In the rows, 100 means zero.
The rows below fall into families. The same turns and mirrors carry the whole set onto itself and the rows of a family onto each other. For each named row, which other rows are in its family? Write them in the order they are listed.
These 15 rows form 5 families of 3 rows each.
Q_854: 104  86  82 102  98  93  65  72 113 121  88  91  84 123 112  92  58 100 131  79  85 114  83 119  88  82 112  92
Q_809:  98 120 105  92 103 114 108 111 107 115 150  71  60 109 131 102  97  92  84  65 122 100 121 122 112  99 121 103
Q_353: 124 106 105  82 122  77  78 106 110 117 141  75 101  82 127  97  96  84  65  68 108 125 101  86 110 105 116  86
Q_665: 100 108 104 120  91  81 128 112  89  87  91  83  92 107 132 115 137 135  91  95 100  96 139  98 106  89 130  65
Q_147:  79  93 107 112  74  91  92  70 104 101  91  89  69 127  94  84  50 106 128  68  95  80  83  95  86  91  97  82
Q_928: 115  82 122  83  98  94  92 103 119 125 140  61 102  98 103 110  91  84  65  79 125 105 128  83 105  95  92  95
Q_165:  83  93  95 119  77 100  99  92 131  89  96  75  88 114 123 107  81 139 136  70 105  73 102 124  97  85 100 101
Q_83: 129 119  96 107 118  84  94 108  97  95  76  98 122  94 109  93 119 108 130  86  89  84 122  81  88  84 138  47
Q_114: 100  89  92 113  76  70  94  67 117 113  67  81  93 120 112  96  59 114 129  60 104  82  79 114  78  81 111  84
Q_99: 123 111 108  76  99  77  99  93 116 124 144  72  83 103 127  86  84  64  71  51 129 102  99 107  94 104 116  91
Q_977:  99 111 123 107  95  68 119 106  76  80  83  94 106 104 106  85 119 107 110  83  89  64 117  66  95 109 127  47
Q_672: 116  97 127 105 103 102 112 126  94 100  91  77 130 114 105  97 119  96 122  98  90  71 141  94  91 103 137  54
Q_798:  82  74 107 120  86 108  90  86 104 133  74  67  89 126  95 112  52 107 122  86  95 102 105 113  96  88 116  82
Q_379: 100 110 125  83  98  75  99  95  91 106 151  84  77 107 107  83  89  74  59  66 113 100 105  78 107 109 104  94
Q_48: 127 121 111 109  99  60 124 107  80  97  77  88 115 108 126  92 123 100  94  78  98  88 120  87  87  97 151  44

The rest of the family of Q_809: Q_665, Q_165
The rest of the family of Q_854: Q_353, Q_83
The rest of the family of Q_114: Q_99, Q_48

The rows below fall into families. The same turns and mirrors carry the whole set onto itself and the rows of a family onto each other. For each named row, which other rows are in its family? Write them in the order they are listed.
These 32 rows form 4 families of 8 rows each.
Q_298: 110 116  82 124  95 131  92 109  70  97  96  94  99 133  83 105
Q_153: 103  88  81 132  80  84 103 100  87 113 100 107  85  81  86  94
Q_442: 120 108 115 104 105 138 105 128  95 134  86  78  91  88  98 113
Q_560: 104 128  87 102  88 149  79 120  78 110  83  89 105 102  94 103
Q_997: 101 112 108  94 105  89  57  96  77  89 104  80 127 132 104  86
Q_721: 104 109 124  94  91 120  81 117 123 101 115  69 122  89 121 127
Q_595:  85  90 132  65  97  74 100  93 123 112 102  92 105  77 112 100
Q_235:  90 124  88  96 120 121  97 108  90  79 106 116  76 114  78 117
Q_31: 103  95  77 102  74  73  83 119 100  99  90  78 122 107 122 115
Q_355:  97 114 101  68  79  83  61 104  83  93 115  99 127 125  95 110
Q_673: 104  96 101 130  94 109 112  87 111 135  80 109  91  91 121 103
Q_802:  92 108 112  58  98  96  79 116  84  75 120  77 112 120  75 102
Q_836:  69 130 115 100 116 116 101 103 122  97 112  93 106 111  66  89
Q_257: 107  84  97 118  51  85 100 106  86 110  87  83 109  93 117 111
Q_361:  84  75  89  98 113  84 106  75  67  82 105 105  95  98 103 103
Q_198: 104  81 125  92  73  83  94  95 104 131  94  69 128  97 117  89
Q_281:  75  98  99  84  87  68  86  74  99  76 113 106 113 123  96  91
Q_895:  99  92 113 120 114 123 131  98 111 119  85  85  76  85 100  96
Q_894: 103 111  78  79  68 108  80 129  76 106  80 106 122 116 102 101
Q_816: 107 127  93 101  88 135  90  97  99  91  55 102 103 113 102 112
Q_961:  91 110 137  86 118 132 108  83  93 111 110 107  82 103  74  89
Q_968:  88  77 122  87 105  71 100 105  95 120 144  84 100  96  93  94
Q_602:  92  77 125  86 103  57 112  83 116 100 116  95  99 107 101 103
Q_124: 111 129 125  90  77 121  85 128 127 129  94  80 109 111  92 102
Q_834:  94  92 105  95  86 116 134 106 117 122  95 106  76  77  92 120
Q_988:  89  98 137  83  86 120  89 116 127 133 102  76 124 110 113 109
Q_405:  87 120 116  70 141 121  91  97 107  99 112 103  95 117  79  96
Q_167: 106 108  77 106 105  85 101  86  68  77  97 110  79 100  82  97
Q_215:  91 118 134  56 111 122  88 102 107  97 101  79 119 130 108 111
Q_923: 126  74  99  89  75  89  90 100  72 113  87  92  97  98 131 116
Q_176:  93  94 136 110 125  98 111  74 119 105 119  79  82  94  92 104
Q_69:  91  96  89  94 100  85 109  86  71 110  85 116  81 122  74  78

The rest of the family of Q_836: Q_997, Q_721, Q_816, Q_968, Q_834, Q_923, Q_69
The rest of the family of Q_215: Q_153, Q_442, Q_235, Q_198, Q_281, Q_894, Q_176

